In the rows, 128 means zero.
One turn sends every row of this set to another row. A few are shown first. Where does it send the rows asked after them?
j374: [141 121 108 157 160 135 115 147 160 156 150 120 125 112 126 118 140 108
 117 122 139 125 123 150 150 119 118  75 155 111]
j281: [117 124 150  95 123 139 147 108  93 154 135 163 143 157 127 151 125 139
 125 138 149 111 116 119 125 146 163 181 119 152]
j477: [148 123 108 161 157 133 111 145 158 141 155 149 125 110 135 111 127 101
 124 130 143 119 121 140 138 124 117  71 167 130]
j748: [125 109 134 117 115  79 103 140 118  97  91  99 150 147 138 128 139 104
 131 159 124 156 131 122 114 144 112 141 127  84]
j488: [131 154 156 148 162 135 149 139 127 175 161 154 136 129  98 155 127 116
 129 104 159 129  89 126 127 126 106 110 151 145]
j635: [132 108 109 149 146 131 122 161 161 159 145 107 128 117 116 104 144 120
 112 118 139 127 115 132 152 116  98  71 135 111]
j16: [138 147 159 148 153 134 153 139 126 167 158 165 145 130  98 146 120 117
 124 109 165 123  90 115 128 133 101 106 148 154]
j95: [122 143 164 146 143 132 154 150 126 183 153 140 128 132  90 148 122 127
 118 108 153 123  92 103 140 124  92 106 140 144]
j315: [134  92 113 120 102 121 129 107 119 101 124 134 106 139 158 102 126 144
 141 142  95 120 165 135  75 101 141 130 113 137]
j679: [122 150 158 147 155 133 150 145 126 184 158 139 125 131  92 156 129 122
 124 103 152 130  90 119 134 119 100 110 146 138]
j793: [143 110 110 158 139 127 115 156 158 134 154 155 128 114 131  93 124 109
 123 133 146 118 111 115 132 125  96  64 154 142]
j252: [139  95 117 122 105 125 130 101 120 106 119 128 107 137 158 110 124 142
 132 144  93 115 176 142  88 105 150 133 117 130]
j640: [132 141 164 146 142 133 157 146 126 173 154 157 140 131  94 143 117 123
 118 111 161 120  91 101 137 132  92 103 141 154]
j275: [ 90 125 139  90 121 133 142 127  91 159 146 145 120 160 118 146 141 147
 143 125 138 133  93 116 102 123 145 182 108 146]
j42: [135  85 109 114 103 121 136 110 122 101 121 125 116 141 152  97 135 148
 138 135 100 127 159 138  75 103 135 132  97 133]
j648: [134 101 110 150 133 126 124 166 160 144 148 129 129 119 119  89 134 120
 115 126 144 125 108 112 140 120  84  64 134 130]
j758: [104 123 156  99 107 136 143 117  89 157 137 166 120 157 127 148 116 143
 127 147 137 106 116  98 123 137 153 175 126 158]
j691: [129 122 137 128 118  80  92 132 113  92  99 122 135 142 152 137 125  92
 140 171 118 145 140 121 110 143 124 139 155  93]
j99: [125 116 134 124 110  75  93 140 112  85 101 128 137 144 149 126 126  95
 145 169 120 151 128 110  98 140 110 135 146 103]
j232: [129 118 137 122 120  82  98 132 116  99  92 104 144 143 145 139 133  97
 132 164 120 148 142 128 120 145 124 142 143  82]
j337: [143  90 116 117 107 126 137 100 123 111 114 118 119 139 154 111 131 145
 126 138  98 117 176 149  95 110 151 135 107 123]
j502: [107 125 140  89 133 138 147 114  94 155 140 152 142 158 122 149 141 142
 134 125 148 128 101 131 111 138 160 185 107 143]
j637: [ 89 124 149  97 106 132 140 130  87 160 143 154 105 159 122 145 126 147
 139 139 131 119 103  96 111 123 142 176 119 154]
j732: [124 108 132 118 108  74 100 145 115  87  97 114 146 148 141 119 135 102
 140 163 125 156 123 109 100 141 103 137 128  96]
j250: [140  85 111 112 107 124 140 105 124 106 116 115 125 141 149 102 137 149
 129 133 102 124 165 146  87 109 142 135  95 123]

j488 turns into j679
j637 turns into j758
Now find these:
j374 turns into j635
j99 turns into j691
j42 turns into j315

One turn sends every row of this set to another row. A few are shown first. Where does it send the rows asked after them?
j74: [134 130 120 104 156 128 146 123 139  59 118 140 144 147 125 161 115 185
 130  90]
j499: [147 152 138 110 120 151 172 148 122 101 104 128 156 139 144 191 170 128
 125  94]
j203: [193 120  98  91  95 112 155 129 119 117 164 146 125 145 141 148 104 165
 155  75]
j251: [156 115 150 109 135 141 192 130 127 146 137 141 187 142  88 134 108 151
 124 114]
j704: [171 150 120 120 157 134 185 143 103 141 146  98 146 138 144 146 140 156
 132  71]
j600: [159 101 135  96 156 132 117  93  91 128 119 153 149 141 136 146 137 114
 116  94]
j514: [143 128 111  98 132 133 181 144 117 131 126 110 123 160 126 171 129 125
  77  66]
j328: [198 118 110  83 115 140 150 177 116 130 129 148 138 150 106 164  83 102
 129  91]
j929: [114 148 107 135 133 109 170 172 136 142 111 116 161 131 110 176 108 138
 150 124]
j761: [144 169 100 100 134  98 113 109 145 117 100 128 118 142 145 157 122 160
 113 104]
j121: [155 101 123  97 120  88 156 131 104 145 105 130 138 150  99 117  96 175
 117 102]
j115: [179 101 145 111 136  79 150 110 147  93 160 123 159 130 140 139 104 116
 156 124]
j294: [150  90 133 100 144 171 140 156  86 120 125 155 134 156 153 154 132 145
 150 109]
j102: [135 176 142  79 146 121 120 148 117 107  97 115 144 121 141 139 108 158
 158 118]
j688: [149 132 138 121 135 132 175 157 145 117 105 135 124 173 119  90 110 173
 124 114]
j21: [165 102 153 119  94  89 135 164 117 119 166 100 158 137 114 147 113 118
 157  97]
j7: [155 119 152  77  82 117 145 175 171 123 152 110 161 148 144 166 112 135
 134 113]
j595: [133 134 136  92 125 110 120 147 161 135 129 141 164 146 146  94 111 103
 156  82]
j423: [104 128 127 106 102 115 151 132 126 166 110 142 133 143 136 150 118  99
 125 137]
j951: [148 124 137 151 130 140 108 115 118 115 128 169 155 150 106 135 136 149
 153 120]
j338: [162 104 123 111 140 123 125 180 179  94 139 120 145 164 147 175 114 107
 121 102]
j676: [140 162 123 129 146 152 161 128 123 136 142 143 119 140 125 152  99  99
 141 149]
j243: [162 143 134  97 133 116 144 138 118  78 120 138 127 138 126 134 109  62
 142  82]
j147: [170 129  92 106 119  91 176 150 173 131 110 142 139 150 179 129 124 138
 152  97]
j723: [223 121 133 127 126 102 137 136 163  85 129 129 138 156 135 156 130 126
 123 116]

j102 turns into j676
j21 turns into j723
j951 turns into j499
Now find these:
j600 turns into j514
j595 turns into j243

One turn sends every row of this set to another row. A few are shown first. Where does it send the rows asked after them?
j265: [ 90 164 138  75 184 137 113  82 142 134 156 136 145 117 120 109 106 119
 157 146 116 149]
j295: [134 138 131  82 106 151 161 124 126 112 141 159 141  89  99 130 111 133
 156 108 106 116]
j342: [ 99 139  78  73 155 101 134 117 132 143 120 160 188  99  99 129 135 115
 136 127 134 133]
j630: [ 77 143 114 105 136  99 134 109 147 138 141 143 172  67 112 121 128 121
 142 148  81 108]
j822: [101 123 131  78 124 152  94  89 165 136 126 143 107 105 122 135 122 111
  84 174 109  92]
j505: [ 91 163 127 125 142 142 102 108 161 161 100 183 129  84 119 128  84 136
  82 109 147 144]
j662: [ 92 159 147  80 159 147 108 112 166 158 133 142 104 109 124 147 121  93
  65 125 139 130]
j185: [146 121 103 113 154 136 154 148 169 158 149 117 138  67  95 114 108 126
  78 120 138 108]
j150: [ 94 113 142  99 107 125 108  91 139 125 136 159 126 113 100 126 124 124
 148 160  82 115]
j131: [101 131 138  81 143  83 143 133 149 105 162 123 151 104  93  88  82 151
 132 132 118 113]
j283: [111 125 109 105 141 101 124 139 129 139 119 159 131 108 101 129 132  98
 176 151 108 147]
j66: [ 75 123 120 124 163 112 151 113 102 142 166 160 100 104  90  96  99 110
 110 119 114 131]
j437: [120 103 160 106 160 149 131  90 152 128 115 156 129  66  75 132 103 105
  76 116 121 103]
j831: [130 147  85  81 163 113 127 111 163 168 111 196 150 105 102 112  98 144
 103 117 145 140]
j204: [121 156 148  64 149 140 128 113 150 151 117 138 147 124 109 114 125 162
  92  77 139 123]
j431: [110 163 147  90 121 166 114 108 150 124  85 141 132  76 137 156 103 115
  87 136 127 133]
j73: [136 111  94  85 153 124 152  98 127 145 137 111  98 114  93  92  91 123
 115 160  99 122]
j935: [ 94 166 117  76 163 120 106 112 154 152 138 155 106  95  99  98  98 117
  85  89 130 170]
j363: [ 94 147 125  78 186 136  80  90 146 113 128 130 126  81 130  96 103 131
 142 167 112 134]
j467: [123 118  85  94 158 134 118 131 144 131 139 128 139 119 108 117  80 150
  79 146 184 128]
j729: [113 135 118  84 128 119 133 152 142  78 122 109 133  94 125 102  89 125
 114 174 128  95]
j715: [ 88 153  92  92 182 156 101  80 153 117 126 170 118 112  86 110  79 113
 124 156 134 123]
j199: [ 98 117 110 128 132 151 129 123 135 126 149 135 152  85 100  95 127 148
  56 107 130 105]
j796: [108 147 147  96 205 139  98 117 157 112 108 154 109  89 126 135 108 112
 139 168 124 128]
j884: [136 102 133  66 154 121 104 113 162 118 124 165  95 112 136  75  88 110
  92 128 140 108]
j107: [108 171 112  95 142 131 153 114 139 178 114 148 145 100  99  76  84  71
 117 121 152 125]
j23: [ 98 149 158 138 132 141 142 158 141 101 133 134 120 114 138 136  90 120
 103 154 140 115]
j354: [127 139  99 122 163 112 147 170 171 140 134 160 134  71 114 116 123 112
 143 113 117 100]
j496: [ 91 138  77  94 154 125  96 137 150 121 108 130 152  74 105  86 123 136
  99  87 142 111]
j693: [126 152 141  80 124 135 138 103 168 126 118 137 137  65 134 133 110 128
 114 164  73 105]
j823: [137 135 141  87 120 130 157 148 139 146 132 109 156  78  83 120  97 115
 126  95 153 133]
j833: [ 91 134 101 106  92 170 111 109 119 138 119 130 131  72 113 121 102 140
 120 149 134  85]
j921: [ 98 164 101  92 197 144 123  98 159 150 144 151 132 125 111 124 100  94
 145 167 139 127]
j211: [ 87 111 176 124 136 115  96 102 161 141 132 125 113 118 129  91  88 107
 121 111 123 123]
j457: [111 113 134 102 143 133 125 115 130 141 107  77 124 128 119 130 112  83
 130 147 134 131]
j696: [122 131 152 104 121 148 152 142 121 123 123 158 158 129 120 110 147 138
  83 118 140 102]
j279: [127  86 160 123 166 139 118 107 131 127 111 150 146  70 121 124 145 120
  99 143 109 111]
j924: [114 153 141 117 144 147 130 132 163 195 121 139 118 103 132 135 116 145
 100 143 141  82]
j591: [116 136 141 120 131 149 132 117 146 114 153 155 118 127 115 110  66 168
  79 128 144 135]
j371: [131 108 130 110 149 129 117 109 112 140 111 144 160  89 148  74 147 127
 125 154 108 129]
j568: [100 115 117  82 171 127 131 140 107 115 128 165 109 112 123 119 120  73
  96 122 167 123]
j567: [119 154 121 100 137 121 141 110 117 168 121 150 160 109 134  51 115 107
 138 133 123 141]
j268: [134 132 136 110 113 122 139 162 146 151 104 158 136 103 128  81 115 136
 112 156 142  76]
j310: [102 134 132 108  90 119 120 143 131 143 114 128 149  70  94  72  84 133
 131 120 148 104]
j307: [ 92 127 123 109 173  90 138 154 145 144 158 121 160 116 100 129  98 128
 120 129 172 126]
j542: [113 141 121  87 149 148 142  96 155 152 108 150 129  76  67 108  74  76
  81 115 149 105]
j460: [121 142  67  80 162 101 108 138 142 144 114 154 113  87  97  90 107 111
 132 130 126 164]
j892: [ 93 153 151  95 188 151 109  91 146 100 118 179 113 113  90 133  91 119
 132 134 124 139]

j437 turns into j279
j591 turns into j23
Now find these:
j935 turns into j662
j884 turns into j211
j796 turns into j363
j199 turns into j696
j924 turns into j833
j693 turns into j630

One turn sends every row of this set to another row. A few are shown first. Where does it send the rows asked after them?
j859: [159 141 165 135 152 143  94 150  70 174 144 134  86 127 146 130 116 109
 120 130 115 135 120 143 124 117 133]
j550: [135 147 100 131 131 135 141  95 117 117 108 124 123 104 135 117 102 140
 153 215 128 114 116 131 133 108 104]
j82: [129 158 148 128 152 123 138 107  91 164 130 153 100 106 143 133 116 135
 120 125 116  78 105 154 164 145 147]
j661: [147 140 175 117 128  96 114  99 131 157 155 149 123 131 137 175 145  89
 136 154 117 118 164 112 145  91 127]
j25: [128 125 129 135 160 115 146 134 127 128 149 104 116  79 135 119 153  85
 121 104 161 103 128 143 109  78  90]
j808: [155 119 179 125 146 125 129 145 129 143 113  71 115 105 107 123 137 108
  88 150 115  97  95 124 125  79 133]
j87: [123 119  99 151 161 113 167 122 115 110  87  89 119 118  91 113 111 126
 124 155 133 110 139 159 102 132 133]
j439: [ 93 121 116 161 141  91  99 138  84 123  90  99 118 137 115 145 139 106
  92 137 134 132 159 172 126 117 117]
j807: [130 114 157 111 165 117 127  90 161 148 145 121  88 136 152 169 135 114
 138 156 129 109  98 114 116 124 154]
j915: [150 126  95 112 161 144 135 106 122 118  85  79 110 121 110 123 104 132
 141 190 127 129 144 141 124 112 132]
j549: [153 156 151 171 127  99 105 146  99 152 177 154 116 109 124 121 119 122
 115 109 119  99 131 168 123 111 116]
j642: [114 162 173 152 146 112 123  99 129 116 120 151 137  97 137  94 122 111
 153 123 156 137 140 129 160  83 125]
j508: [131 151 124 118 144 117 147  97 161 151 139 131 160 118 128 177 120 113
 120 108 134 100 157 147 140 105 157]
j512: [129 131 122 147  88 108  69 119 120 134 118 102 110 114 170 128 129 120
 134 192 121 126 132 147 132 115  86]
j332: [142 143 115 131 115 110  77 121 115 132  91  71 101 139 130 142 141 122
 108 164 139 157 165 152 133 101 114]
j245: [102 130 104 159 133  96 175 100 125 106 110 129 140 105 115 122 115 125
 138 184 132  96 124 138 108 124 109]
j987: [144 112 167 131 159  92 105 121 154 143 146 116 126 135 128 164 125  94
 108 108 108 134 152 117  90 104 138]
j84: [157 148 131 153 150 156 122 139 141 153 160 120 113 127 136 134 115 147
 120 119 151 123  91 176 107 113 148]
j217: [ 83 104 145 172 113  81  99 116 111 119 103 129 141 120 149 140 136 113
 111 170 113 111 137 151 126 126  90]
j171: [115 141 146 129 140 121  91 132 112 137 128 110 113 105 126 118  92  77
 148 166 114 103 113 116 163  78 176]

j439 turns into j217
j171 turns into j808
j915 turns into j87
Now find these:
j859 turns into j987
j84 turns into j508

One turn sends every row of this set to another row. A few are shown first. Where does it send the rows asked after them?
j893: [ 95  70 102 105 167 132 107 151 153 128 168 156 123]
j208: [ 91  75 131 148 156 118 128 125 150 143 161 152 111]
j159: [103 100  95  97 151 163 121 157 150  80 143 142  96]
j352: [ 90  75  88 133 134 132 117 133 170 123 181 135 122]
j111: [137 111 113 143  92 135 107  92 150 137 165 129 124]
j990: [138 103  95 138 125 105 111  99 144 151 185 146 118]
j240: [141 119 115 135 126 103 110 108 137 165 137 137 150]
j362: [170 135 109 111 104 123 123 103 123  99 135 124 115]
j79: [110  90 124 123 163 134 122 167 140  66 128 152 121]
j144: [161 153 113 105 141 131 114 127 114 127 109 147 116]
j791: [123 121  84  97 177 125 132 166 130 101 118 141 115]
j291: [159 144 124 126 113 127 117 146 115  73 131 142 109]
j536: [141 144 127 113 106 128 140 150 114  92 127 124  92]
j259: [125 136 128 138 107 104 132  96 129 146 161 149  96]
j38: [ 88  83 121 142 151 104 113 130 155 123 170 174 131]
j998: [150 136 119 107 108 168 111 115 131  93 128 135  99]
j365: [106  84 129 122 155 139 135 179 134  92 129 126 106]
j544: [103  87  86 126 163  96 128 147 153 138 146 133 149]
j255: [127 103 118  78 145 150 118 155 132  77 115 134 122]
j346: [136 136 122 147 102  98 110 108 132 130 173 162 118]

j159 turns into j352
j144 turns into j791
Now find these:
j208 turns into j259
j990 turns into j362
j38 turns into j346

